rotation ticks, each row followed by its count of ticks:
The counts run from 0 to 1010.
[118 183  97  99 122  97 135 147  83 155 101 112 184 126 121 132 180 122
 167 142 116 119 118 121 146 123 141 158 153 118 113 138 172]
272
[ 93 145  99  94 114  99 123 114 136 119 106 119 146 139 107 131 184 139
 184 109 142 115 115 101 132 138 152 174 162 110  99 135 188]
948
[150 144 121 126 113 107 127 133  82 147 131 148 185 134 111 130  92 174
 118 170 112 140 140 169  82  94 105  84 124 154 131 137 123]
677
[105 133 117  91 107 158 143  94 116 178 158 105 112 125  56 125 120 173
 143 125 162 139 117 136 145  92 124 113 141 128 170 113 156]
545
[ 97 109 112 125 106 132 149 102 152 196 113 149  86 129  80 121  95 179
 103 111 136 121 111 108 100 112 123 120 151 147 135 153 152]
5
[106 126 113 102 105 150 170 109 111 201 128 134  90 133  70 124  94 175
 107 128 156 121 121 112 119 107 119 128 145 136 153 155 161]
332
[102 131 128 195 156  96 105  68 120  76 183 114 167 138 113 127 146 146
 142 131 112 128 138 114 127 102 151 110 136 129  94 116 123]
627
[109 157 124  98 126 101 124 165  95 188 101 141 122 141 114 114 146 160
 136 123  84  96  93 128 103 131 115 155 157 113  95 170 162]
585
[105 159 139 136 137 155 148  97  27 136 167  97 139 162  85 125 133 133
 135 158 120 106 121 116 141 105 121 130 126 102 142 147 143]
987
[110 153 143 108 154 108 126 113  79 100 183  82 130 127 119 101 163 163
 180 147 128 123 115 125 143 120 135 148 149  90 115 126 165]
636
[103 137 129 112 113  93 150 134 120 199  65 110 145  96  99  76 116 151
 120 121 127 111  89 124 119 137 122 112 141 150 144 114 164]
18
[140 125 119 128 113  88 143 114 113 126  95 159 150 123 110 114  56 172
  99 166 136 140 128 131  75 125 105  97 158 162 106 145 125]
904
[122 135 120  97 115 148 147 111  61 151 173 136 122 163 106 131 119 185
 144 156 139 125 143 137  94 104 115 159 137 115 143 176 158]
887
[126 144  83 156 116  94 101 115 137 134 143 171 196 144 124 159 154 156
 151 126  98 135 154 137  92  93 148 126 136 153  98 143 122]
376
[ 98 137 148 112 128 161 123 114  67 158 149 113  87 165  53 129 119 137
 124 130 102  95  96 124 139 114 107 117 151  97 118 143 150]
998
[131 142 156 123 145 105 136 121  44 105 162 107 132 136 122  99  97 173
 128 183 116 124 114 142  95 124  97 125 143 107 107 146 130]
99
[127 138  96 148 113  84 108 116 156 158 128 165 200 116 127 137 138 181
 138 126 103 141 146 153  89  93 129 103 132 168 126 124 125]
703
[102 126 123  89 106 148 133 115  93 175 155 141  97 167  88 126 124 185
 137 132 125 108 123 125  89 109 111 159 139 118 136 177 161]
560
[105 138 116 162 147  70 115 107 116  96 118 142 164 144 154 111 149 153
 137 137 100 102 127  99  78 136 138 150 144 131  69 160 141]
488
[151 136 122 126 129 107 149 118 106 146 140 157 128 118  97 141  66 188
  98 176 137 157 128 138  93  99 115  89 162 148 115 147 113]
666
[113 125 157 145 127 107 124 109  59 112 134 128 139 163 112  90  94 157
 116 160 102  90 114 126  69 127  96 122 125 120 104 161 128]
337
[129 157  85 170 138  94 117  98 136 120 156 153 205 118 119 165 154 153
 149 136 114 151 155 132 135  80 156 106 145 155 114 121 121]
615
[ 99 120 122 127  87 125 128  93  80 140 121 145 176 180 122 101 129 158
 147 131 121  89 149 130  60 122 113 148 104 142 136 166 158]
800
[109 103 107 127 100 141 131  84 154 159 132 144 111 139  49 145  85 174
 112 126 147 149 127 131 108  89 127  85 145 154 136 121 136]
781
[120 158 126  86 115 146 167 123  53 165 154  99 127 133  93 114 121 168
 136 156 147 125 124 131 134 111 115 141 135 109 158 148 169]
96
[115 170 123 118 128  84 113 141  73 139  94 119 202 136 126 115 170 125
 163 137  94 109 113 141 113 127 124 133 132 122 107 131 160]
599
[ 97 117 134 115 124 156 125 104 130 149 144 120  68 140  38 145 100 153
 116 116 131 129  99 121 144  99 128  92 162 116 118 118 142]
770
[ 70 124 109 120 112 115 105 111 156 174 107 146 113 155  92 128 170 142
 150  77 103  94 105 101 115 120 142 156 147 120 102 144 166]
145
[108 126 128 107  89 167 121  94  60 121 151 115 148 183  64 135 124 137
 157 142 127 105 139 143 108 109 114 124 115 117 145 140 154]
774
[ 98 108 117 106 102 110 154 102 150 164  76 139 102 122  86 100  83 162
 106 125 156 115 103 104  94 137 118 121 159 143 121 137 161]
569
[114 127 126 132 104 149 148  82  52 118 166 134 150 176 105 121 109 163
 135 160 138 112 154 124  81 109 116 138 114 130 144 168 141]
888
